In the rows, zero is written as 128.
Each named turn below is shown by a few rows before and after it. Which turns, in which order, take the first row of each later pair to the second? The first pair is answered.
turn j970:
[119 138 118 104 119 125 137 101 134 126] -> [134 136 121  92 115 137 130 121 134 121]
[ 88 121 116 148 105 106 103 142 135 156] -> [ 95 133 110 132 101 122  99 168 133 131]
[128 121 134 116 109 127 134 175 121 118] -> [137  93 147 138 120 111 135 153 128 152]
[136 122 132 124 129 113 128 157 136 104] -> [139 106 141 136 136 100 126 139 139 126]
turn j262:
[135 147 114 135 141 132 139 122 138  80] -> [119 137 115 146 146 114 143  96 141 103]
[ 87 166 101 123 135 112 152 111 116  99] -> [ 75 147 102 138 143 103 151 101 119 135]
[148 114 126 100 125 143 118 147 137 134] -> [150 123 126  95 123 137 126 132 135 110]
turn j716:
[ 78 113 102 114 106 134 123 175 145 163] -> [ 81 139 113 134 126 146 129 141 107 191]
[156 175 128 168  97 151 123 203 104  65] -> [161 200 137 180 108 161 121 180  78  85]
[180  82 153 141 122  89 128 120 162  58] -> [143  77 134 151 111  92 105 194 157  71]
[104  92 111  99 122 120 134 133 158 166] -> [103 104 109 107 132 127 130 135 139 183]
turn j32:
[124 132 125 124 137 143 135 100 129 187] -> [115 122 124 135 136 124 137  84 137 173]
[136 101 130 140 143 135 114 155  97 180] -> [142 117 130 114 146 151 123 125  97 183]
[129 106 118  74 116 144 129 133 155 151] -> [119 102 116  76 114 128 133 107 167 139]
Pairs:
Each pair is 2 to 4 turns apart.
[ 88 103 100 133 150 148 106 167  84 196] -> [ 88 119 103  92 152 144 133  63 101 184] -> j32 then j32
[124 121 137 156 117  83 132 114 136 102] -> [147 162 127  97 121 143 130 130 122  92] -> j970 then j32 then j32 then j32
[ 93 112  88 119 137 100 141  66 156 161] -> [ 86 150  70  98 117 115 140 116 155  86] -> j970 then j32
[ 78 172  99 129 136 144 139 121  99 172] -> [ 88 145 117 159 138  98 155  65 118 135] -> j716 then j32
[ 72 132 106 130  93  81 142 125 143  74] -> [ 65 118 112 163 117  96 128 132 116 181] -> j262 then j262 then j716
[180 128 160 139 141 127 147  46 114  88] -> [172  78 142 140 109 100 127 147 153  56] -> j716 then j32
[ 96 123 121 159 145 122 112 134  91 152] -> [131 132 127 116 149 139 126  71 105 140] -> j32 then j32 then j716
[164 100 152 144 159 114 146  42 144 162] -> [184 161 130  74 137 182 133 149 129  75] -> j970 then j970
[112 120 135 159 144 134 117 144 112 180] -> [149 164 140 135 140 161 120 146  93 110] -> j262 then j262 then j716
[ 87 138 113 170 148 123 152 111 106 124] -> [122 110 126 182 145 109 153 120 117 104] -> j32 then j716 then j716 then j32
[107 178 116 165 139 149 122  89  87 157] -> [100 151 118 195 135 134 109 122  92 172] -> j32 then j32 then j262
[147 108 144 184 148 119 109 131 112 144] -> [172 144 142 132 152 163 117 124  96 141] -> j32 then j32 then j262
[167 104 141  78 131 151 134 124 155 142] -> [132 125 120  88 116 156 125 185 143 124] -> j716 then j262 then j716
[129 131 115 141 127 157 107 197 103 143] -> [155 124 146 155 158 131 128  73 102 155] -> j716 then j716 then j32 then j262
[ 83 159 124 131 114 111 164  90 143  78] -> [ 77 150 121 172 125 136 127 184 102 141] -> j32 then j716 then j262 then j32
[166 123 135  90 143 161 128 146 134 131] -> [149  83 148 156 143 102 130 129 140 122] -> j262 then j970 then j32 then j32
[176 123 159 103 153 135 143  65 148 147] -> [ 62 112 107 126 111 103 130 176 162 141] -> j716 then j970 then j716 then j716
[115 176 130 118 119 108 137  76 115  88] -> [158  76 138 116 113  85 115 140 168 132] -> j716 then j970 then j970 then j716
[146  77 114 102 106 131 130 191 165  91] -> [111  68 127 166 127 115 118 169 125 186] -> j716 then j970
[146 113 142 108 123 117 143  78 161 136] -> [140  90 143 135 121 104 131 109 161 156] -> j262 then j32
[ 80 117 120 175  96  75 139 124 140  70] -> [ 81  84 122 186 102  84 125 163 142 138] -> j262 then j262
[109  81 123 143 107  88 126 133 160 115] -> [131 121 123  76 121 138 138  80 152 133] -> j32 then j32 then j32 then j32
[109  79 167 184 149 121 107 138  86 160] -> [145  82 166  88 145 140 139  55 138 127] -> j32 then j32 then j32 then j716
[ 98 182  69 151 127 115 120 185 115 137] -> [107 205  68 125 132 132 131 159 112 124] -> j262 then j32
[147  88 134 177 162 110 111 126 105 152] -> [151  99 137 146 164 112 127  69 110 150] -> j32 then j32 then j32 then j32
[116 190 130 114 136 150 133  75 127 134] -> [119 126 141 151 143 119 127  72 155 188] -> j262 then j32 then j262 then j716
[ 88 174  98 129 133 118 123 106 141 143] -> [ 99 154  99 113 127 108 132 103 167 121] -> j716 then j716 then j716
[134 139 128  94 140 141 160 135 119 105] -> [108 115 121 129 130 113 151 168 123 107] -> j262 then j32 then j716 then j32
[135 114 134 134 137 143 101 180 111 181] -> [148 140 147 119 155 148 124  92  99 181] -> j716 then j32
[165 130 133 126 132 167 128 164 118 170] -> [186 151 138 116 132 172 136 135 117 135] -> j716 then j262
